One turn sends every row of this set to another row. A few are shown first. Where does it send the rows asked after them?
Z157: -12 -16   6  -8  15   3  10  -4   5   5 -20   1 -12 -21 -14 -12 -16 -12  13
Z379:  -1 -12  34 -18  16  -3 -12 -47   0  -9 -17  17  -8 -24  -5   1   3  18   6
Z232:   4 -15   2 -18  -6   9 -10   3  11 -21  -6   6   5   2  13   9 -11 -17  22
Z935:  18   9  10 -22   1  -4 -16 -29 -17   1 -22  15  21  14  -4 -12  -5  19  24
Z187: -17   9  11 -26  -2  -9  12  10  -4   3  -6  34   0 -23   5   9   5  13  10
Z794:   9   1  29 -35  -4 -10 -17 -23 -25   6  -1  27 -12  18   0   2 -32 -13  10
Z575:  -1 -27  11 -29  -1 -19  17 -14  -9   0 -10  30   1 -14  23  17 -13  -9  -3
Z601:  -4  -2   3 -11  -7  -7  -3 -12 -16   9 -19  -4  -7 -20   4  30   5   4  -5
Z872:  23   0  33  -9  17 -16   5 -23   9 -18   4  22  25 -15   7  16   1   3  10
Z802:  21   7  24 -14  10  -1 -12  -3 -22  13  17  -1   9   3 -16  11 -10 -17  16
Z667: -10   8  15  -3 -14 -15  10  -3   1  -9 -32  23 -11  10   4  -3 -25  -7  13
Z361:   5  -7  13 -33  18   7   7 -17 -17 -16  19  11   0  12 -17  -8 -20  23  13
Z703:  38   4  26 -26   7  -3  21 -20  -5   2 -18  11   4   4 -25  -3 -23   3  -8
Z246:  -4  30  23 -23  12 -19  -2 -31   5 -17  -1  24  -8 -11  -2  16 -25  16  -2
Z497:   5  -6  46 -20   6  -1   1  -8 -22  19  -6  29  -7  -2 -21 -18  -1  -2  22

Z246 turns into -> Z872
Z575 turns into -> Z601
Now find these:
Z794 turns into -> Z802
Z232 turns into -> Z157
Z935 turns into -> Z361

One turn sends every row of this set to another row. A few are shown first. Where does it send the rows asked after them?
Z891:  -5   2 -18  11  20  25  16 -17  23 -24  23   1  19 -18   8  16 -10 -27  12  22  12   7 -15  -2  29 -17 -20  19  26 -25 -59  -8  35  -9 -14  15  -9   7  32 -21  11 -25 -25 -37  18   3  25   5  12 -14  -2   2  12   6   5  -4   6  15  -7 -21   1 -23 -12   2   1  13 -14
Z305: -13 -16 -26  -5  19  28  -2 -14  15 -10   3  -7  16 -14  11   8  -9 -14  10   9   6  -3   0   0  26   2 -41  11  16 -28 -51   3  31  -8 -12   4  -2  22  22 -14  20 -34 -31 -18  37 -14   5   5  -1 -23 -12 -10  15   5  15  17   4  11  -2 -29  -1 -16 -28  12  -9   3 -30
Z778: -17 -18 -28  -4  23  26   5 -15  14 -17   2   2  21  -7  11  13 -21 -19   9   9  -1  -6   0  -6  24  -7 -37  21  18 -38 -43  13  29  -5  -9   1  -6  20  20 -24  28 -33 -34 -23  41 -14   9   3  10 -28 -14 -11  12   8  10  16   5  10   1 -22   6 -17 -20   4 -11  10 -24
Z448:   3  -7 -18  10   5  23  20  13  22  -9  31  24  13 -45  -2  13 -41 -21  46  22   2   2   5  -9  -4 -20   3  18  -5 -50 -32 -22  30   9  21   1 -26  19   2 -13   5 -33 -19 -27  30 -16  13   3  -2   3  -1 -18  13  11  25  -2  11   7   5 -17  15 -11 -12   4   9 -10  25
Z632: -13  -9 -33  13   9  37  32 -11  23  -3   7  28 -19   1  18  17 -23 -31  30  14  -6  13   7 -10 -10 -21  12  30 -19 -40  -8  -3  -6  -4   3  15 -18  14   6   6  13 -43 -23 -24  44 -13 -11   9  -7  46  -5 -12  41 -14  18  -4  18  11  -1 -16   2 -17 -18  -1  10  -8  -7
Z329:  -7   9 -18   0  18  31   3 -24  20 -21  12   6   8  -2  11   8 -16 -25  25  32  15  -2 -13 -16   9   3 -24  24  16 -17 -47  -6  17 -16 -28   8 -16  17   7 -30  20 -31 -30 -34  27 -19  -7   2  13 -21 -16  10  19 -12  -8  14  -2  26  -8 -33   8 -15 -14   5   1  -2 -24
Z164:   5 -23  -4  37  10  32  18  15  10 -22  16   0 -15 -21 -15 -10 -28 -26   1  27  -1 -20  -7 -19 -22  19  15   7  -3 -34 -22 -24  10   3 -38   9  -3  24  -2  -4   4 -21  -9 -30  28  -5  18   2 -10  -1   2   1  18  16  13  18 -10  -2   4   0  -5 -15 -36 -24  11  26  19
Z501: -19  -1 -20   1  22  26  12 -23  21 -24  10  11  11  -1  10  11 -27 -30  28  32  14  -6  -9 -15  17   1 -29  25  18 -22 -40   3  24 -11 -23  11 -22  10   5 -33  22 -28 -37 -32  29 -21  -3  -3  18 -22 -18   0  22  -6  -5  17  13  19  -9 -25   6 -11  -8  11  -3   3 -15
Z739:   8 -12 -23   8   2  20  31   1  16 -13  16  20  -1   7 -21  20  -3 -18   4  10 -16  12 -12 -20 -14  -1 -11  -8   1 -16 -26  18  35   8 -21   4 -26  25  33  10  19 -29 -26 -28  45 -18   1  11  14  21 -19   2  14   3  22  11  -3 -26  15 -13  -5  -8  -6  23   5 -24   8
Z36:   2 -10 -24  -2   2  37  11   5  38  -7  31  19  13 -18   6   7 -35 -14  35  11   4  -9   7 -25 -10 -18   5  34 -11 -45 -26  -6   0   5  23  -7 -13  26   4 -28  17 -25 -13 -54  41 -17   0   4 -13  15 -16  14  20   9  16  13  -4   9   4 -40  20  -1 -20   1  13  -7   8
Z73: -13 -30  -2  26   4  34  20  23  12 -16  15  -3 -16  -6 -13  -2 -28 -26 -14  18   3 -16  -2 -18 -14  20  -4   5  -7 -20 -17  -8  -4   2 -21  12 -14  24   7   0  18 -11  -6 -39  24   6  12   6 -31   0   4  -5  15  30  13   7 -13 -11 -18 -14  -7 -18 -37  -6   7  14  21
Z442: -15   2 -18  29  28  32  46 -28   6  -7   4   7 -36 -13   0  22  -8 -46  -4  23 -10   1   2  14   2 -23  -3  -5 -12 -19 -32   0  15  -4  -5  22 -16  27  22  11  18 -43 -10 -20  21 -16  -2   4  -4  28   4   6  15 -15  24 -13  27   4   7 -17  -5 -26 -23  -6   7 -11   1
Z545:   7 -25 -24  -4 -11  40  35 -18  20  -4  38  16  -1  -1  -3  22 -11 -13  -6  10  10  17  -1 -15 -19   9 -16   7  -2  -9 -13   8  20   3 -20   0 -15   9  13  14  24 -20 -24 -38  37 -19   0   0   9  16 -19  23  32  -6  18  -9   5 -10  25 -16   8  -3   2  23   4  -5   5
Z43:   2 -10 -11  33  15  29  33 -21  -4 -22  13  30 -26 -15  -6  -1 -15  -8 -20  18   5  10  -9  -2  18 -14 -14  24 -13 -50 -25   5  34  16  -7  -1 -33   3  14   5  33 -29  -8 -39  36   3  -7   6 -42   2 -13   6  -4  31  -2  24  14  -1   3  -1  19  17 -18   1 -10  10  -3
Z430:   4 -13  -9  11  13  31  21  18  16 -14  44  13  14 -47  -7  10 -44 -19  31  26   8  -3   2  -5  -8  -3  -2  19   1 -34 -24 -26  27   5  11   5 -15  22  -4 -13  13 -23 -16 -39  16  -7  14   1  -4  -4  -4 -16  11  28  20   1   6  -2  -8 -22  18  -1 -14   5   4 -12  35
Z290:  20   5  -3  31  15  44  33 -14   5 -37   6  27 -25  -2   6   4 -22 -16   1  37  11  11   1   2  15  -4  -5  35 -15 -31 -26  -5  33  10 -17 -17 -26   8  10   4   6 -28  -4 -18  44 -18   7   2 -33  10 -19  13  21  35  -7  10   6  13  19  10  18  24 -13 -10  -8   3   6
Z668:   0 -11 -32  22  21  37  41 -36   0  -9   5  18 -24 -10   6  32  -9 -31  10  25  -3   4   0 -11  -6  -6   3  34   0 -22 -14  -8   0  -2 -16  19   4  17  10  -1   4 -51 -16  -9  40 -30   0   7  -3  41  14  -3  32 -17   4  -7   3   9   4 -23   0 -15 -21 -14  -9 -15  -2
Z506:   2 -11 -19  19  20  28  26 -22  13 -29   3  32 -11   5  -9   4  -9 -14   8  27   7  10  -6  -7   8  -7 -15  29 -14 -30 -11  -3  25  -5 -10  -3 -35  12  -1   3  24 -37  -6 -28  42  -9   4   1 -37   4 -22   9   7  43 -10  24  16 -15   2  -6  15  41 -39   7 -17 -11  -7
Z250:   3 -27   0  35   2  32  18  10   6 -21  13   0 -14 -19 -15  -8 -30 -29  -3  28   3 -19  -9 -17 -23  22  14   0  -6 -30 -20 -25   7   0 -33   9 -15  25   4   3   7 -20  -6 -28  29  -5  16   5 -13 -11   4   1  17  16   8  17 -10  -2   9  -7  -3 -16 -32 -22  12  22  23
Z526: -14 -22  -8  27  10  37  20  27  10 -17  17  -7 -13 -13  -9  -3 -30 -26 -15  13   3 -20   1 -15 -14  18  -7   5  -6 -23 -17  -7   1   5 -23  13 -10  26  -4  -3  18 -15  -8 -39  22   7   7   5 -28   8   6  -2  14  27  22  10  -7 -12 -18  -7  -6 -15 -41  -8   5  20  18
Z171:  -8  -5 -15  14  19  26  11 -24  14 -25  26   9  25 -18   4  11 -10 -21  19  21   1   6 -13  -6  31 -13 -22  19  20 -28 -55  -6  41   0 -16   6  -9   6  33 -22   9 -25 -23 -37  11   5  25   0  15  -7   1   3  17   1   1  -1  12  17  -5 -17  -3 -21 -17   3  -6  13 -12
Z165: -16  -9 -15   7  21  25  19 -24  30 -28  16   5  15 -13  11  14 -22 -28  16  19   2  -2 -11   0  31 -17 -21  24  22 -26 -56   1  31  -3 -11  11 -11   4  31 -27  16 -28 -29 -42  23  -2  24  -3  16 -21 -13   8  17   4   5   5  14  12   3 -17   1 -16 -11   1   1  21 -12
Z604:  -4 -16 -32  18  27  38  46 -35  -1  -9   5  23 -22  -7   7  31  -7 -26  13  24  -4   5  -2  -3  -9 -10   5  36  -1 -21 -15 -10  -1  -3 -19  19   3  19   5   0   2 -49 -15 -10  34 -24  -4   6 -10  43  13  -7  34 -11   5  -8   4   8   1 -23   0 -16 -21 -13  -7 -14  -1
Z188: -10  -1  -3  43   5  47  31   5  13 -37   2  26 -24 -19  -5  -1   5 -13 -15  18   6  20  10 -13   3  -2 -10  21 -10 -30 -24  -1  14  10 -19   9 -33  15  10   9  13 -15  -4 -20  19  -2 -25  -4 -26  18  -8  16  32  43  -5  29  22 -12  19  -6   9 -10 -29   6  -2  -3 -10
Z749:   0 -32  -3  25   0  32  23   6  13 -22   8   2 -11 -22 -19  -1 -23 -24   7  27   3 -27  13 -30 -16  23  -1   5  -3 -14 -11 -17   1  -3 -26   6  -5  28   0  -4  15  -3  -6 -20  20  -5  16  -6 -25  -8  -4   8  27  28  13   4 -10  -1   0 -16  -2   0 -49  -8   2   3  19
Z701:   3  -6 -12  36  10  32  31 -18  -9 -21   8  29 -29 -20  -3   1 -10 -11 -18  19  10  11  -3  -8  19 -13 -15  19 -15 -52 -27   2  26  20  -5   2 -33  11  12   6  28 -29  -4 -31  31   2 -10   7 -42   6 -13   7  -2  31  -7  27  15  -2  10   2  15  15 -14   0 -10  16  -4
Z590: -11 -19 -10   2  10  25   6  10  38   8  26  13  -9 -25   8  -8 -36 -20  34  11  -4  -4   4   1   3  -8  -4   6 -21 -48 -42  -9  23   7  15  -1 -16  26  17  -6  13 -29 -23 -45  45 -19  -2   5 -19   9 -26 -11  20  10  33  31  17   1   4 -26   5  -9 -14  20  27   0  10
Z934: -14  -2 -18  29  32  36  50 -28   3  -9   3   9 -31 -11   2  20  -9 -41  -1  22 -12  -2   2  21  -1 -27   2  -4 -11 -19 -34  -1  18  -3  -8  20 -16  31  21  10  16 -39  -8 -15  18 -12  -7   2  -8  31   4   7  20 -12  26  -8  26   6   9 -18  -4 -23 -25  -7   8 -12   1
Z537: -11   8 -16   0  20  37  -1 -26  11 -21  19  11  17   7  14   2 -19 -24  22  31  11  -2 -11 -14  11   4 -27  26  11 -18 -39  -1  23 -15 -25  -3 -18  20   7 -28  22 -23 -31 -40  22 -13  -7  -1  17 -12 -14  11  24 -10  -6  10   6  27 -12 -30   8 -16 -17   7  -1  -3 -18
Z864:  17   0  -4  28  17  38  35 -21   8 -37  12  28 -23  -2   0   1 -29 -14   2  34   9  10  -8   7  12  -4  -5  33 -14 -31 -24  -6  42   7 -22 -17 -31   0   7   4  11 -32  -8 -25  47 -18   7   3 -30   3 -16  13  16  31  -5  13   8  12  19   8  21  27 -15 -10  -9   0   6
Z548:  -8 -24 -33  22   8  34  20 -13  26   0  10  23 -14 -10  10  22 -18 -26  27   9 -12  11  15 -11  -8 -33  14   5 -22 -58 -15   4   4   0   5   6  -9  21  23   9  22 -38  -9 -11  41 -12  -4   6  -4  34  -5 -14  28 -12  22  12  22  14  26  -8  -1 -20 -30  -4   5 -11 -15
Z659:   1  -6 -16  21  18  33  21 -15  12 -27   0  31 -14   7  -2   5  -3 -20   7  30  10  17  -4  -7   9  -6 -14  29 -19 -30 -13  -6  15  -4  -6  -1 -34  20  -1   6  19 -41  -2 -25  37  -9   6   0 -37   8 -25   7   8  46 -14  24  17 -17   3  -1  11  36 -36   6 -14  -4  -8
Z901: -10 -25 -32  21  30  39  22 -35  24   3  20   9 -24   5  12  32  -3 -33  -6  20  -2   6   7  -7  -4 -20   0  10 -11 -31 -15  11  -4 -21 -14   8  15  33  32   7  28 -32   1 -17  33 -16   3   2 -11  31  -4   1  20   1  13  14  19   5  18 -20  -3 -20 -37   0  -2 -19 -14
Z804:  -1  -1  -1  36  11  47  30  12   2 -36  -3  24 -21 -11   1  -1   0 -21 -19  16   6  34  10  -2  -7  -1  -8  32 -15 -38 -22 -14  20   6 -26   0 -26  19  -2  15   8 -25 -15 -12  37 -11 -10  -2 -17  12  -8   6  38  45  -2   8   8  -7  13   4  19 -12 -14  -9   1   1  -8
Z562:  -2  -8  -3  29   3  43  21  -3  19 -43  -2  27 -17 -16  -6   6   4 -19  -2   8   0  31   6 -16 -10  -6  -5  27 -19 -29 -26 -16   7   7 -26   5 -22  20   6   8  10 -32  -2 -14  25  -4  -1  -2 -18  12  -7  19  31  47 -11  22   4 -19  30   8  10   3 -31  -7  -9  -6 -17
Z792: -11 -31 -31  20  32  42  25 -36  19   2  21  13 -21   7  10  33  -4 -28  -3  19  -2   8   4  -2 -10 -25   3   6 -14 -34 -18   9  -3 -17 -19   7  13  34  25   5  26 -32   3 -16  30 -14  -2   2 -14  33  -1   1  20   1  10  17  17   7  20 -19  -2 -20 -36  -3  -2 -18 -17
Z867:   4 -15 -13   0  13  40  11  10  25 -10  34   5   8 -21 -10  -5 -39 -11  26  11   3 -13  -2 -22 -17  -2   0  23 -11 -37 -25 -11   2   9   4  -1  -8  33  -5 -29  21 -26 -11 -68  38 -14  -2  12  -9   7 -19   8   9  18  12  20 -14   0   5 -40  21  -1 -15 -10   8  -4  13
Z121: -17 -16 -23  -6  22  28  -7 -21   4  -9   3  -1  20  -6   9  -3 -10 -14  14   4  -5   0  -5   0  23   3 -43  10   7 -29 -46   2  35  -6 -15  -3  -6  26  19 -12  19 -38 -33 -28  36 -10   6   8   6 -15 -12  -9  16   3  13  13   8   8  -1 -24  -2 -18 -27   8 -10   9 -29
Z176:  -2 -32   1  10  15  28   8  16  30   0  28   4  -7 -37  -8 -11 -34 -13  29  19 -11 -16   3   3   2   9  -3   4 -12 -37 -42 -17  29  15   3  -2  -1  24  17  -8  11 -27 -18 -46  33 -20   3   2 -16  -1 -26 -10  18  18  27  38   7  -3   4 -30   3   2 -21  12  19  -4  18
Z411:  -4 -28  -4  26   7  35  17  11  19 -21  15   2 -12 -23 -15   1 -24 -23   8  29   1 -27  14 -26 -20  22  -1   6  -4 -17 -12 -16   2  -2 -30   5   0  26  -8  -7  18  -9  -4 -20  11  -5  12 -13 -22  -6  -5   9  24  22  16  10  -5   0  -4  -6  -4   1 -56  -6   3   5  15
Z160:  19 -18 -22  16  -9  28  36 -10   9 -11  26  35   3 -17  -9  21   6  -2 -11  26 -22   9  -9  -9 -17   3   1  23  17 -20 -20   6  24   6  -1   1 -19   8  28  16  21 -38 -23 -28  26 -16  -2  -8  16  -1 -15   7  16 -12  14  -3   3 -18  16 -22   1 -16 -15  16  10  -6  16
Z125: -10  -2 -26  25   6  39  41 -10  27 -12   6  23 -15 -14  13  20 -20 -33  25  16 -14   0  19   1   1 -37  16  14 -14 -36 -19   2   9   3  19  11 -21  15  25   7  17 -30 -12 -18  25  -5  -4   0  -4  38  -5   7  38 -13  29 -12  29  17  10 -15   1 -13 -30  -3  12 -12   0

Z668 turns into -> Z442
Z548 turns into -> Z632
Z36 turns into -> Z448
Now find these:
Z804 turns into -> Z188
Z545 turns into -> Z160
Z411 turns into -> Z164
Z506 turns into -> Z864
Z430 turns into -> Z176
Z749 turns into -> Z250
Z604 turns into -> Z934
Z778 turns into -> Z501
Z171 turns into -> Z121
Z329 turns into -> Z891
Z290 turns into -> Z701

